Each row is where one point has got to under a steady rotation. How many ticks took it there?
The counts run from 0 to 202.
[ -7  -5  -6 -24  14 -25   3  -6  -8  15  24   1 -12  15   0   4   2   2
  -4 -15   6   6   7  -9  12  12 -16 -13 -16  -7  -8  21  -4   5  -6   0
   4  17  -5   3  15  -2  -3  -6  -4   3 -15   2  -7  11  -6   5   6   6
   1   2  12   6   6  27 -14   8  -5 -13  -5  11  10  10  -2 -19  17   4
  -5 -25 -15 -10] => 99
[ -5  -1 -15 -23   2 -22   4   6  -9  13  24  -2 -19   2   3  13  -3   7
   0 -20   4   9   2 -17  16  17 -11  -6  -7 -14 -15  20 -10  -3 -13 -18
  12  15  -3  -1  12  12  -5   4  -4  -6 -15   4  -8  17   3   0  10   1
   6  -3  -3   8   7  29  -5   1  -6  -3  -2  11   0   3  -1 -11  26  15
  -5  -7   1   1] => 22
[ -6   0 -10 -22  -1 -24 -10   2 -19  19  21  -6  -5  11   6   3  14  -8
 -15 -24   4   4   2 -16  18  -1   3  -8  -3  -6   0  20  -7 -13 -17  -1
   1  17 -19   4  16  -7 -12   2   6   2 -19   8  -6  11   9   6   9   8
  -3   0  -1   1   3  28  -5  -2  11  -5 -11  14  14   6   8 -12  11   2
  -8 -11  -7   0] => 165
[  0  -1 -15 -22   4 -20   7   2 -13  14  18  -4 -22  -2   4   6   0   9
   2 -19   9   9   3 -14  19  15  -7  -6  -5 -18  -5  22 -13   0 -13  -9
   8  13  -2   6  15  12  -5  -1 -11  -3 -11   3 -18  20   3  -1  10   6
   2  -2   3  -1   6  32   2  -1  -9  -5  -9  12   0   7   1 -12  21   8
 -11 -13   0   4] => 16
[ -2  -7  -5 -25   0 -27   3  -7  -9  15  17   3 -14   8  11  13  -1   5
  -3 -21   4   9   5 -16  24   6  -1  -7  -4 -17  -2  23  -8  -8 -19  -9
   8   8 -13   3  16   8  -4   5   0  -2 -22   4 -15   8   8   6  13  -4
   1  -4   1   8   3  32  -9   3   6  -5  -7   3   7  10  -1  -4  11  -1
 -11 -12 -12   2] => 114
[ -3   3 -13 -22  -3 -22 -11  10 -11  18  22   1 -15  12   6   2   2  -4
  -7 -17  10  11   1 -18  18   6   5  -5  -9   0  -5  17  -5 -13 -21  -6
   7  17 -22   1  10  -3  -6  -5   0   5 -14   2  -6  18  11  10   9   4
   6  -2 -10   5   5  26  -9  -3   5   0  -7  17   7  -2   6 -12  24  16
  -1  -4  -6   0] => 71
[ -8   1 -24 -18  -2 -21  -6   9 -13   7  19   2 -16   3  -5   7  -2   6
  -6 -19   8   2   9  -5  10  18   0   1   5   1   3  21 -11  -6  -9  -1
   4  17  -4   6  23  15  -4  -1  -5   1 -11  13  -8  19 -11   5  18  10
  -6 -11   4  10   8  22  -2  -5  -3 -18  -7  15  -2   2   0  -7  24  17
  -8 -11  -5  -2] => 138
[ -5   3 -14 -25   4 -22   6  -4 -13   9  21  -3 -16   1   9  -3   0   0
  -2 -13  10   6  10 -12  24  10  -4 -16  -4 -10  -5  21 -12   0 -15   2
   1  16  -2   1  19   5   4  -5 -11  -5  -9   6 -17  11  -3  -6   6  10
  -7  -4   5   3  10  30   4  -1  -2 -12 -14  14  -5  13   7 -15  20  -1
 -14 -15  -7  -3] => 8
[ -1   6 -11 -25  -9 -20  -4 -12 -21  11  21   2 -15   2  -7   5  -5  -2
   2 -14   7   2   4 -17  18   2   2  -6   1  -6  -4  23  -7 -13 -24  -8
   9  10   2   5  10  10  -5  -4   1  -9 -13   5 -11  11  -1   7  16  -4
 -11  -8   0  15   7  22  -7   2   5 -12  -2  11  -6   1  -5 -10  31  13
  -8 -10  -1  -7] => 126
[ -5   2  -5 -24  -4 -28  -5  -8 -11  13  22   2 -15   8   2  13  -5   0
  -4 -18   6   3  -1 -17  21   4  -1  -7   0  -9  -5  27  -8 -17 -23 -12
   8   9  -7  -2   9   9   0   1   1  -2 -17   8  -8   7   7   3  16  -4
  -5  -5  -5  17   5  25 -11   3   5  -8  -1   7   0   3   0  -9  26   9
  -7  -4  -7  -2] => 122
[ -6   3 -12 -24   5 -25   4  -4 -11   8  22  -2 -14   4  10  -2   0   0
  -3 -11   9   6   8 -12  25   9  -4 -16  -5  -8  -6  21 -12  -1 -13   3
   0  16  -4  -3  17   4   5  -5 -10  -4 -11   9 -15   8  -2  -7   7  11
  -6  -4   5   5  11  28   2   1  -1 -13 -15  14  -4  13   8 -15  21  -1
 -14 -13 -10  -5] => 7
[ -1  -5 -13 -25   4 -17   3   0 -12  13  19   1 -21   3  -5  11  -2  14
   2 -16   9   8  10 -13  12  15  -8   0 -10 -10  -7  17   2  -3 -13  -7
   9  16  -4  15  20   3  -5  -4 -12   8 -10  -4 -10  22  -3  18  12   1
   7  -1   5   2   3  26  -9  -5  -4  -6  -4  15   8   7  -5 -14  18  13
  -1 -19  -5  -3] => 191
[ -5  -4 -19 -21  -1 -18  -5   6 -17  22  20   5  -4  14   5  -5   9 -11
  -5 -21   2  11  11 -12  14   3   3  -6 -12  -5  -2   7 -11   1 -15  -2
   9  17 -13   4  17  -4 -19  -3  13 -12 -23   1  -4  16  -5   9   5   5
  -1  -6   6   3   5  28  -9   2   8  -9 -14  13   7   1   1  -5  10   9
  -6 -20  -9  -5] => 156
[-10  -4 -20 -19   4 -24  -7  15  -7  21  23   8  -9  19   3   2   5  -9
  -6 -20   3   8   9 -11  11  12  -2  -5 -11   0  -4  10 -12   1  -8  -5
   7  18 -14  -3  15   2 -10  -1  10  -8 -20   6   2  15  -9   4   4   8
   1  -5   5  10   7  26 -12   4  -1 -12  -8  13   6  -2   3  -6  18  17
  -3 -15 -13  -4] => 151
[ -7  -8  -8 -26   8 -26   8  -2  -5  15  19   4 -12  10  15  10  -1   4
   2 -18   4   9  14 -13  24  10  -6 -11  -9 -16  -8  14  -8   0 -13  -8
   5  13  -9  -1  21   3   0   5  -3  -6 -21   3 -11   6  -1   4   6  -1
   2  -4   7   9   6  30  -7   1   4  -9 -11   6   4  15   4  -6  10  -3
  -9 -17 -14  -1] => 108
[ -7  -7  -9 -27   8 -23  -1   5  -2  12  23   4 -19  11   1  16  -2  11
   1 -15   5   9   8 -13  13  17  -9  -4 -12  -4  -9  18   2  -5 -13 -11
  10  16 -11   6  18   1   0   3  -7   8 -16  -1  -3  16  -3  14  11   1
   9   0   1  11   4  25 -14  -3  -1  -8   1  12   8   8  -4 -12  21  15
   1 -13 -11  -5] => 195
[  0  -1 -14 -24  -1 -19   3  -1 -15  16  23  -1 -17   2  -2   9  -2   5
   4 -19   2   8   2 -18  14  12 -10  -5 -10 -16 -12  17  -7   0 -16 -18
  17  13   1   5  11  10 -11   1   0 -10 -16  -1  -8  19   1   5  11  -2
   5  -4  -1   9   6  27  -7   3  -3  -4  -1  11  -2   1  -7 -10  26  17
  -3 -11   3  -3] => 24
[ -6  -4 -17 -21  -2 -20  -6   8 -15  20  22   5  -1  15   8  -3   9 -11
  -8 -21   2  10  10 -13  17   3   4  -8 -10  -4  -2   9 -10  -1 -13  -2
   7  18 -17   2  18  -3 -18   0  14  -9 -24   4  -3  14  -3   8   7   7
   0  -5   4   3   7  27 -11   3  10  -9 -15  14   8   2   3  -4   9   8
  -7 -16 -11  -5] => 157
[ -1   7  -8 -22   0 -19  -8  -7 -26  20  21  -8  -9   7  -3   0  11 -10
 -10 -21   9   1   0 -19  14  -4  -2 -10  -5  -9  -4  23  -5 -12 -21  -2
   2  18  -8   7  10  -8 -10  -5   1   3 -11   5  -8  14   9   8   7   5
  -8   2   0   0   3  25  -3   0   5  -3  -7  16  10   4   6 -20  18   4
  -7 -17  -2  -3] => 170
[ -5   1 -17 -13   2 -26  -1   0 -20  25  17   8 -10  12  -4  -3  -1 -13
  -3 -19  13   2  19  -9  13   3   3  -6  -3  -5   1  13  -9  -3 -18   4
   0  18  -3   2  14   3  -4 -11   3  -5 -12   6  -8  12  -8  10   5  -1
 -13 -10  12   8   4  23  -6   3  -2 -15 -12  13   4  -1   4  -8  14  11
  -9 -29 -14  -2] => 54
[ -3  -1 -22 -17   0 -20  -6   5 -17  13  18   6 -15   7 -10   3   0   4
  -5 -19   8   4   5  -5   5  16   0   4  -1  -1   6  21 -11  -2  -8   2
   7  15  -3  11  18  13 -11  -9   2   0 -13   7 -10  24 -11   8  16   9
  -4  -7   9   5   5  24  -7   1  -7 -18  -6  14   4  -4  -5  -7  22  20
  -7 -18  -5  -3] => 141
[ -2   2 -19 -17  -9 -19  -5  -6 -22   7  19   4 -11   1  -8  -1  -7   6
  -3 -15   8   3   8  -9  15  11   2  -3   5  -1   2  22  -8  -6 -14   3
   5  13   0   7  20  17  -9  -9  -2  -4 -13   8 -13  16  -9  11  22   5
  -8 -13   6  11   8  21  -9  -1   2 -19 -10  14  -4   1  -5  -7  25  14
  -8 -14  -3  -6] => 134
[ -5   7  -5 -18   2 -24  -8  -5 -20  19  25  -8  -7   9   0   0   5  -9
 -13 -19   9   0   3 -17  16  -1  -6 -13  -4  -5  -9  25  -4 -13 -19   0
  -1  19 -11  -1   9  -6  -6  -5  -1   7 -12   8  -6   8  11   8   9   4
  -5   0  -3   4   7  24  -9   1   4  -4  -9  17  10   6   9 -22  22   5
  -5 -13  -5  -2] => 172
[ -4  -1 -18 -25  -3 -16  -6   3 -23  21  18  -3  -6   7   3  -1  16 -10
  -7 -23   2   5   6 -16  16  -1   6  -6  -5  -9   1  12  -8  -8 -19  -4
   7  17 -13  10  19  -8 -17   3   9  -6 -19   3  -7  15   3   7   5   7
  -6  -1   3  -2   3  29   1  -4  11  -5 -11  14  10   5   4 -10   8   2
 -10 -16  -4  -2] => 162
[ -3   4  -6 -24   4 -23   0 -14 -16  12  21   1 -10   8   5  -7   2  -5
  -5 -10   9   5   3 -14  22   2  -5 -18  -9  -6  -3  24  -9  -1 -15   8
   3  14  -5   1  13  -1  -2 -13  -5  -5 -12   5 -16  10  -1  -2   8  10
  -9  -1   8   4   9  28  -5   6   1 -14 -12  13   0   8   2 -17  21  -2
 -12 -20 -11 -11] => 4
[  0   6 -13 -26  -6 -14 -10  -2 -20  15  24  -1 -11   7  -1  -4   3  -6
  -4 -12   8  10   2 -20  17   1   2  -9 -13   1  -8  14  -1  -8 -22  -4
  11  18 -13   6  10  -7 -12 -10   1  -1 -13  -2  -5  19   4  14  11   6
   2  -2  -6   5   8  23 -10  -4   9  -3  -7  20   3  -2  -1 -16  28  15
   0  -9  -1 -10] => 76
[ -7  -6 -11 -28   5 -24  10   0  -6  14  19   3 -16   7  12  11   2   3
   3 -19   4   9  15 -15  24   9  -3 -10  -7 -18  -8  13  -8  -1 -16 -11
   7  13  -7   2  22   2   0   7  -4  -8 -19   2 -10   8  -2   2   5  -1
   0  -5   6   7   5  31  -2  -2   4  -9 -10   6   3  16   2  -7   9  -1
 -10 -16 -11  -1] => 109
[-10  -4 -14 -23  -8 -21  -7  -1 -15   7  24   0  -2   5  -1  12   1   6
  -8 -23  -3   2   9 -10  14  11  -5  -4   3  -5  -5  17  -6  -8 -11 -10
   7  14  -7   3  25   9 -13  10   8  -7 -25  11  -1   9  -7  11  21   2
  -1 -10   3  15   8  22 -14  -1  12 -16  -5  10   3   8  -4  -5  17   9
  -5  -7  -4  -6] => 35
[ -6  -7  -5 -31   3 -23  -3  -4  -3  10  23  10 -12  16   3  11  -2   5
   1 -12   2  10   8 -14  16  10  -5  -7 -15  -2  -7  15   1  -4 -15  -9
  13  12 -11   3  18  -2  -4   1   2  -3 -22  -1  -2  10  -7  14  12  -1
   5  -2   4  17   5  25 -19   2   7 -12   0   8   6   7  -8  -7  21  10
   0 -14 -15 -13] => 201
[  0  -1  -8 -30  -4 -23   2  -9 -16  16  16   1 -20   4   1  15   2   1
   2 -20   5   4   2 -20  21   3   4  -3  -2 -17  -1  23  -8 -15 -26 -15
  12   7  -2   8  12   7  -2   5   0  -5 -16   2 -13  12   6   4  10  -5
  -6  -2  -2  10   0  31  -1   0   3  -6   0   6   3   6  -4  -7  19   6
 -11 -11  -4   1] => 118
[ -4  -3  -8 -27  14 -19   4  -7 -14  14  22  -2 -16  10  -7   5   7   2
  -2 -15   5   4   5 -10   9  11 -13 -11 -15  -9  -5  20  -1   5  -9   0
   5  17   2   9  16  -4  -4  -4  -6   2 -11   1  -8  16  -9   6   4   9
  -4   4  14   3   5  27  -7   3  -8 -14  -2  14   8  10  -4 -21  19   6
  -6 -26 -10 -11] => 97
[ -9  -4 -21 -16   5 -25  -8  15  -8  16  21   6 -15  14  -5   7   1   1
  -8 -22   8   5   5  -6   5  20  -1   1  -4   2   2  18 -12  -2  -4  -2
   4  17 -10   2  18  10  -6  -3   3   3 -15  10  -4  20  -9   3  12  11
  -1  -7   6   9   6  25  -9   3  -8 -16  -5  14   6  -3   1  -7  22  21
  -5 -14 -10  -2] => 144
[-10  -2 -24 -18   6 -24  -6  18  -8  17  21   5 -17  13  -5   8   3  -2
  -5 -20   6   4   7  -6   6  19  -2   1  -4   1   1  16 -12  -2  -6  -5
   4  18  -8   2  17   7  -5  -1   3   0 -14   9  -1  20 -11   2   8  11
  -2  -5   6   7   6  25  -5   0  -9 -16  -4  14   5  -1   1  -7  23  22
  -5 -15  -9  -2] => 145
